In the data rows, the value 128 means zero.
Here are some rows, each followed by its group. Rows of different groups can look alike.
095|092|090|089|089|091|093|096|097|100|102|103|103|105|105|109|111|114|116|117|121|122|125|126|127|130|132|131|132|132|129|127|121|113|109|103 JJ
126|135|143|156|168|182|195|206|214|218|220|220|220|217|210|199|188|177|168|159|152|145|139|134|131|127|125|122|119|118|113|113|111|113|115|117 JJ
178|185|189|187|181|169|154|140|129|122|117|114|113|112|111|115|113|114|116|115|118|119|121|125|133|145|158|168|174|173|170|169|164|163|165|170 NG
177|169|158|145|131|120|113|108|108|107|108|109|110|109|109|112|113|115|115|115|116|115|114|113|116|116|119|127|136|150|163|177|182|187|186|185 NG
110|099|093|090|090|090|092|094|097|100|101|102|104|106|108|108|114|117|119|120|123|126|125|126|126|126|128|127|131|134|139|146|150|148|143|132 RQ
132|127|120|112|106|103|101|101|103|102|104|105|106|107|113|113|117|119|120|120|121|121|119|117|117|114|114|109|108|105|106|107|109|117|124|129 HZ
157|158|155|149|143|138|134|131|128|126|123|120|116|113|115|113|112|112|114|113|115|115|116|115|114|114|111|110|109|107|106|108|114|124|136|145 FD
160|154|146|140|136|134|133|133|135|138|143|151|157|164|162|155|144|136|131|127|124|123|120|121|120|118|118|118|118|119|119|123|133|145|154|161 QH
185|181|180|182|185|191|195|197|195|189|177|164|153|144|136|133|132|133|132|135|138|140|142|144|149|154|159|168|178|186|199|209|213|209|202|196 QZ
189|187|183|174|162|146|132|123|116|113|112|110|108|111|110|112|113|115|115|115|116|115|117|116|120|126|136|150|163|175|185|188|189|186|186|186 NG
093|094|095|096|096|097|100|102|104|107|111|115|119|126|133|141|147|150|148|144|140|136|131|130|128|126|123|122|119|116|111|107|100|100|096|095 QZ
165|156|149|145|141|137|134|130|126|121|118|116|113|112|113|115|117|121|126|133|141|145|152|161|168|177|184|191|201|209|218|225|219|211|199|185 PC
162|164|164|160|154|146|139|135|131|131|132|135|138|146|152|156|159|161|162|159|155|150|147|142|138|133|129|126|123|122|124|125|129|136|145|154 RQ
094|093|094|096|096|097|100|101|103|106|109|112|117|122|129|137|144|146|146|142|139|135|130|128|127|124|123|119|117|114|110|105|099|098|095|094 QZ
093|093|094|095|096|097|098|100|103|105|108|110|113|118|125|131|136|139|141|140|138|134|129|127|124|122|120|116|114|110|108|102|099|095|094|093 QZ
185|186|185|182|180|175|169|159|147|133|120|112|109|106|107|109|110|113|116|115|119|119|120|118|118|118|118|116|117|119|124|131|142|152|165|174 QH
093|090|088|087|088|090|091|094|097|099|101|101|105|104|105|109|112|114|116|116|117|117|117|118|117|115|116|115|115|117|118|120|122|121|114|105 HZ
193|190|187|189|191|192|192|187|179|168|156|145|137|132|129|128|128|131|130|134|134|137|139|141|146|148|156|163|172|183|195|208|214|212|208|202 QZ
179|178|177|175|169|161|152|142|135|129|125|122|122|122|123|128|132|136|138|140|141|140|142|142|141|140|139|142|143|146|153|158|164|167|170|174 PC
108|111|116|122|130|140|147|156|162|167|169|170|167|165|158|149|144|138|135|130|128|127|125|123|121|120|118|115|111|109|107|102|101|101|101|103 JJ
129|115|105|098|094|094|094|096|098|100|104|104|107|106|109|112|116|120|123|126|128|129|128|131|131|129|127|127|128|130|134|142|148|153|152|146 RQ
172|172|167|160|151|142|135|132|130|128|128|124|122|120|117|115|115|113|114|115|115|115|114|116|116|114|112|110|109|109|112|116|124|134|145|158 FD
149|153|150|145|141|135|132|128|127|124|122|119|118|113|112|111|112|113|112|115|115|115|116|116|115|113|112|112|108|105|103|103|110|118|127|138 FD
101|100|103|105|106|107|109|110|112|114|115|116|117|116|119|119|120|122|125|127|131|132|136|136|136|134|132|129|125|120|113|107|104|100|099|099 HZ
130|138|149|162|176|190|203|214|222|228|229|229|226|222|210|195|182|170|161|152|147|141|137|137|134|132|131|129|128|125|122|118|115|115|117|121 HZ
160|170|178|185|185|180|170|156|143|134|125|123|120|116|115|113|116|117|118|121|122|128|133|141|154|161|163|158|151|144|135|133|133|135|140|146 NG
186|176|169|162|155|149|142|136|129|123|119|115|113|112|114|118|121|127|131|137|144|150|154|161|166|172|178|185|192|202|212|223|224|218|211|203 PC
127|118|112|107|104|101|101|101|103|104|104|105|105|107|108|111|113|114|116|118|117|118|118|118|115|117|116|117|116|120|123|130|135|142|142|140 QZ
097|098|098|099|101|102|105|108|111|112|113|115|114|113|113|114|114|115|117|116|115|116|114|115|112|110|105|104|101|097|092|088|087|090|093|094 PC
094|094|096|097|097|097|100|102|104|106|107|107|108|108|110|110|110|112|113|115|116|116|114|113|112|109|105|105|100|095|091|087|087|087|088|091 PC
138|145|147|146|143|138|133|129|128|127|127|130|133|137|140|142|144|145|143|142|139|135|131|127|124|119|115|113|110|106|103|101|103|108|115|124 HZ
102|104|108|112|116|122|128|133|138|140|141|139|137|134|130|129|126|125|124|124|123|122|121|120|119|119|115|114|113|111|107|104|101|101|099|099 JJ
174|176|173|164|154|145|137|132|130|128|129|126|124|123|118|116|117|117|115|116|116|115|116|115|115|114|112|111|111|111|114|119|128|139|150|161 FD
183|187|188|184|174|160|146|133|123|117|115|113|111|110|111|113|113|114|115|116|118|118|118|121|127|136|150|162|173|178|180|180|176|174|175|177 NG
092|092|094|093|095|096|097|100|102|104|106|107|108|111|113|117|123|127|129|132|135|135|134|136|135|135|137|140|146|149|149|139|122|107|098|094 QH
176|171|166|163|158|154|147|140|133|126|122|120|118|116|116|119|120|122|123|127|126|127|130|132|134|137|140|146|154|164|174|186|194|194|193|186 QZ
181|176|172|169|166|162|156|147|140|131|126|121|120|117|119|120|120|124|126|126|128|129|133|133|135|136|143|149|156|167|180|192|199|197|196|190 QZ
194|189|181|174|166|158|148|139|130|123|119|117|116|116|119|123|127|130|136|139|145|150|150|154|156|159|162|166|171|179|187|200|202|204|204|201 PC
093|094|097|103|110|115|119|121|122|123|122|123|124|124|125|126|126|123|123|120|118|118|115|115|113|113|110|111|111|107|106|103|099|097|093|092 NG
127|132|133|132|130|129|126|123|122|119|118|115|112|112|112|112|113|113|113|115|114|114|115|116|115|115|115|112|110|105|100|098|098|104|109|116 FD
113|110|108|108|108|109|110|112|113|112|113|113|110|110|110|111|114|116|116|121|123|128|132|136|141|148|155|161|162|163|163|157|148|136|127|120 PC
099|099|099|097|096|095|097|097|100|101|103|104|103|105|107|110|113|115|115|119|118|119|118|117|116|113|112|107|105|101|097|092|091|093|093|096 QZ
182|185|184|177|165|153|142|133|129|127|128|129|129|130|127|124|123|119|117|120|118|117|119|118|116|116|115|116|115|116|121|127|137|146|157|169 FD
086|086|088|089|090|092|095|098|101|103|106|107|109|108|110|115|115|120|122|124|126|128|127|129|128|128|127|125|122|117|110|101|094|090|088|085 HZ
099|096|094|095|097|101|104|110|113|116|116|117|116|116|115|117|117|117|114|115|116|115|114|114|111|112|111|111|112|114|116|117|118|118|114|108 NG
137|146|154|160|163|163|159|152|145|139|133|128|125|123|121|122|125|125|128|134|141|148|151|150|142|135|127|120|116|112|109|106|108|113|117|124 NG
098|102|109|115|121|125|127|127|128|126|126|127|128|128|132|132|132|133|132|128|127|120|121|117|115|113|113|110|108|105|102|097|093|094|093|093 NG
113|118|125|134|143|155|166|176|184|192|193|195|195|191|185|173|162|154|148|142|138|133|130|128|124|123|120|118|114|112|107|105|105|104|104|107 JJ
086|086|086|087|088|091|093|095|098|100|102|104|105|104|105|110|111|115|114|117|119|121|122|126|126|127|130|133|133|135|135|129|119|108|097|090 RQ
095|095|095|095|097|100|102|104|106|107|109|109|110|110|111|112|113|114|117|117|118|119|118|121|122|122|123|126|131|133|135|135|126|118|108|101 FD
124|116|109|105|101|100|099|100|102|103|104|104|107|105|110|111|113|113|116|117|117|119|118|117|117|118|115|115|114|116|122|125|131|136|138|136 QZ
091|093|093|094|094|097|098|099|102|103|105|107|108|110|112|118|120|125|127|130|132|134|135|135|135|136|138|142|147|151|147|135|117|104|096|093 QH
119|125|134|143|155|168|181|192|201|206|210|213|211|210|201|188|177|166|158|151|145|139|134|132|128|124|122|121|116|114|111|108|107|107|109|113 JJ
128|139|150|164|178|194|207|220|228|236|242|247|249|249|238|223|204|190|177|165|157|149|142|139|136|133|129|126|122|117|114|109|110|110|112|115 HZ
097|099|100|102|102|104|106|108|109|112|112|113|114|115|116|119|121|122|125|127|129|133|134|135|134|134|131|128|124|117|111|105|100|098|097|096 HZ
111|107|102|098|095|095|096|097|099|101|102|104|105|104|106|109|110|113|114|116|117|116|115|114|114|112|111|110|106|105|102|103|105|110|113|114 QZ
111|115|119|124|132|140|149|156|162|167|170|170|168|161|152|142|134|129|125|123|123|122|124|124|124|124|120|121|119|115|112|107|105|103|105|107 RQ
086|086|086|088|089|090|093|095|098|100|101|104|103|105|106|109|111|113|116|116|117|118|120|122|125|126|126|127|124|121|116|108|102|096|092|089 JJ
147|140|132|123|115|108|104|103|103|105|104|107|106|108|110|113|115|118|122|124|125|128|130|130|132|133|134|136|139|141|145|149|151|152|152|152 JJ
184|185|184|181|177|172|165|154|141|128|118|110|107|107|105|108|111|114|115|118|119|119|118|118|117|117|116|117|116|119|123|131|142|153|164|175 QH
126|127|130|132|134|136|137|137|136|135|133|131|132|130|130|129|129|129|129|130|130|133|134|136|138|140|141|140|137|135|132|130|128|125|124|124 HZ
096|097|097|097|096|096|097|097|100|101|103|104|106|105|107|111|116|118|121|122|122|121|121|117|117|116|112|109|105|103|098|092|091|091|092|093 QZ
179|183|181|178|173|170|168|168|169|169|167|158|144|131|118|116|114|114|115|114|116|115|115|117|115|115|116|114|116|116|118|124|132|142|153|165 QH
135|145|152|159|161|161|160|159|156|156|157|160|163|172|172|172|170|165|162|156|150|144|138|134|129|125|121|117|112|107|104|100|102|105|112|119 HZ
158|149|137|124|114|107|104|104|106|107|108|110|109|110|110|112|113|115|115|115|116|114|114|113|113|112|114|118|123|133|144|157|166|172|172|170 NG
187|187|183|177|168|156|146|137|131|127|123|123|125|127|131|133|134|135|133|132|129|128|128|127|127|126|126|128|129|135|140|148|157|165|173|181 FD
115|120|127|136|147|159|172|181|190|196|200|200|200|200|189|178|168|159|152|146|139|136|132|129|126|123|120|118|116|112|109|105|104|104|106|109 JJ
103|097|094|093|092|091|094|096|099|099|102|102|104|102|106|109|113|114|118|118|122|124|125|129|131|132|133|134|135|136|137|135|130|127|119|113 JJ
093|093|095|096|098|101|103|105|107|108|108|109|110|109|110|113|113|114|115|116|116|116|118|118|118|121|122|123|127|130|130|126|117|106|100|094 FD
135|127|121|115|111|108|107|105|106|106|107|108|107|109|109|113|113|114|117|120|120|119|120|122|120|120|121|123|124|129|135|145|152|154|155|150 QZ
162|160|156|148|138|129|121|114|110|110|109|109|109|110|112|115|118|121|123|127|127|128|131|132|130|131|132|132|134|135|139|145|147|152|156|159 JJ
163|163|161|155|146|136|126|119|115|112|111|110|111|113|112|117|118|121|126|126|127|129|130|131|132|132|133|133|131|138|138|143|147|151|156|159 JJ
135|131|125|118|110|106|103|103|104|104|106|107|109|110|113|116|119|121|123|123|123|122|120|121|119|114|113|109|109|104|106|104|108|115|124|129 HZ
155|165|174|180|183|179|170|159|147|138|129|124|120|118|117|117|118|119|120|122|126|130|138|149|157|162|156|150|139|133|128|125|126|128|133|140 NG
124|130|140|151|163|177|191|201|209|215|217|218|218|218|208|196|187|175|164|156|149|143|138|134|129|127|124|123|118|115|113|110|110|110|112|117 JJ
087|088|089|090|093|096|098|100|103|105|108|107|107|107|108|112|113|115|116|120|121|122|124|122|124|126|127|128|127|124|120|110|102|096|092|089 RQ
177|179|177|173|167|163|162|161|163|166|168|164|154|142|127|120|116|116|115|116|117|117|118|116|116|116|115|115|115|116|118|121|128|140|152|163 QH
086|087|088|091|092|095|096|101|103|105|107|106|108|107|109|110|114|115|116|115|117|120|118|120|119|120|121|121|118|115|109|102|095|092|088|087 JJ
113|107|102|098|096|095|095|097|099|101|102|103|105|104|106|108|111|112|114|116|115|115|114|115|113|114|113|108|109|105|106|105|108|113|117|118 QZ
117|124|131|139|152|163|176|187|196|201|205|207|206|206|196|183|172|164|155|149|141|138|133|129|127|123|122|119|117|113|111|106|106|107|108|111 JJ
099|095|093|091|090|091|093|095|097|101|102|102|103|104|108|109|112|114|117|118|121|122|124|127|128|131|131|134|133|134|134|131|127|122|115|108 JJ
114|121|127|134|138|139|139|136|133|132|129|128|126|126|129|130|135|138|141|142|142|137|129|126|122|117|114|112|109|105|101|098|096|098|100|104 NG
096|096|097|097|098|100|103|104|108|113|118|125|133|145|155|163|163|159|153|146|140|136|134|133|131|131|131|129|127|126|122|117|112|107|102|100 QZ
092|091|090|089|089|091|092|095|097|100|102|103|102|104|106|109|112|115|117|117|121|122|124|125|128|128|129|131|130|130|127|122|117|112|106|100 JJ
195|188|183|176|168|158|148|138|131|125|120|118|115|116|120|124|126|132|137|141|145|148|151|152|153|156|158|162|167|173|182|192|197|198|199|199 PC
085|085|086|086|088|089|092|095|098|100|104|103|104|106|110|110|113|116|116|119|119|122|121|120|120|121|122|121|121|122|122|118|112|105|097|090 HZ
092|093|095|098|101|104|107|111|113|114|115|117|115|116|114|116|116|118|118|119|120|119|120|117|119|118|117|117|116|113|111|103|099|095|092|092 JJ
093|094|096|096|097|099|099|103|105|109|112|115|121|129|138|147|151|152|150|145|140|137|132|130|128|125|124|121|120|118|115|108|105|101|098|095 QZ
138|128|117|109|103|100|101|103|106|109|110|112|112|112|112|114|114|114|114|114|114|114|115|114|113|112|111|114|116|125|129|142|150|155|154|151 NG
121|114|109|108|106|107|108|110|111|112|113|113|114|112|113|117|119|121|124|128|128|131|133|137|140|141|144|145|148|152|157|161|162|157|149|137 FD
Which 4 groups are nearest to each row below, nearest first, going by the average distance to the group's rows?
110|103|098|095|093|092|095|097|098|101|102|101|105|105|107|111|113|114|118|121|122|123|125|129|129|133|134|135|138|138|139|139|138|132|127|120 -> RQ FD QZ HZ
097|097|098|098|099|100|103|106|111|114|120|128|137|152|162|165|166|159|151|147|141|138|134|133|132|130|132|132|130|128|125|119|114|109|104|101 -> RQ QZ HZ JJ
Which 3 other groups have their centres nearest to the centre of group HZ, nearest first?
JJ RQ QZ
Which 4 groups are nearest to each row below, nearest first, going by the distance to the centre of the group?
096|096|097|099|098|100|102|104|106|107|108|109|107|109|109|111|113|114|115|116|118|117|119|120|123|122|124|124|123|121|115|110|104|100|098|096 -> RQ QZ HZ JJ
Group RQ spreads out most along one direction. Which 3 other groups' directions of most spread are closest to that one, closest first?
HZ JJ FD
Which 3 groups are nearest to each row below, nearest first, going by the distance to the centre of the group?
178|181|179|177|170|167|165|165|165|168|168|162|149|134|124|118|114|114|116|116|117|117|116|117|116|117|114|114|114|116|116|123|130|141|153|165 -> QH NG FD
170|178|184|189|186|177|164|150|137|127|122|117|115|116|115|114|116|115|117|119|119|121|127|133|142|156|164|169|164|158|153|150|148|147|150|156 -> PC NG QH
113|108|104|103|104|105|105|107|109|110|111|112|111|113|113|115|115|119|120|124|125|128|132|133|134|136|137|141|144|146|152|155|155|149|139|126 -> QZ RQ NG
Which 3 other groups have their centres nearest to the centre of group QH, nearest first?
NG FD QZ
Which 3 groups are nearest to each row below, nearest first, going by the distance to the group's nearest row?
161|162|159|154|146|137|131|126|124|124|126|128|131|139|143|147|151|156|156|157|153|150|146|141|137|133|129|127|124|123|124|125|131|139|148|154 -> RQ HZ QH
103|108|115|122|127|130|130|130|129|127|128|128|128|129|131|134|136|138|136|133|128|126|121|119|115|115|112|109|109|103|102|097|094|095|094|096 -> NG JJ FD
090|087|087|086|087|090|092|095|097|099|102|105|104|105|105|109|111|113|115|118|118|117|118|119|118|117|117|117|117|119|122|122|121|115|107|099 -> HZ JJ FD
Which 3 other groups have their centres nearest to the centre of group JJ, nearest first?
HZ RQ QZ
Which 4 groups are nearest to each row below, nearest first, going by the distance to the group's nearest row?
158|149|140|134|130|126|124|122|121|120|118|118|118|117|119|122|126|130|134|139|141|144|146|146|148|149|151|153|157|162|167|175|178|179|177|172 -> QZ JJ FD PC
154|147|139|135|130|125|121|118|114|113|112|112|110|111|112|116|117|119|119|122|122|124|125|124|127|127|128|132|138|144|153|165|174|175|174|167 -> NG JJ QZ FD
174|180|186|189|185|175|161|147|135|126|120|117|114|112|114|114|115|116|117|117|119|120|125|131|141|152|163|170|169|164|160|157|155|154|155|160 -> NG PC QZ FD
173|175|171|162|152|143|136|132|129|127|127|126|123|121|118|116|115|116|115|115|117|117|116|115|114|115|113|111|110|110|112|118|126|136|149|160 -> FD QH JJ HZ
115|113|111|112|111|112|113|113|114|114|114|113|111|111|110|111|114|115|119|123|125|130|134|139|145|153|160|164|170|170|170|165|156|144|134|126 -> PC FD JJ RQ
182|173|165|157|152|145|140|134|128|122|118|115|114|112|115|115|121|125|130|136|142|149|154|161|168|175|181|186|196|203|215|225|225|218|210|200 -> PC QZ NG FD
136|140|145|149|156|160|163|163|164|160|158|153|152|147|147|142|138|136|135|132|131|133|134|136|138|139|142|141|142|144|139|140|136|135|135|134 -> HZ QH NG RQ
Group QH spreads out most along one direction. Which 3 other groups' directions of most spread are closest to that one, closest first?
FD RQ QZ
Group FD spreads out most along one direction. Which 3 other groups' directions of most spread are closest to that one, closest first?
QH RQ QZ
Which 3 other groups have their centres nearest to the centre of group RQ, nearest first?
QZ HZ JJ
Which 3 other groups have their centres nearest to the centre of group QZ, nearest first?
RQ FD NG
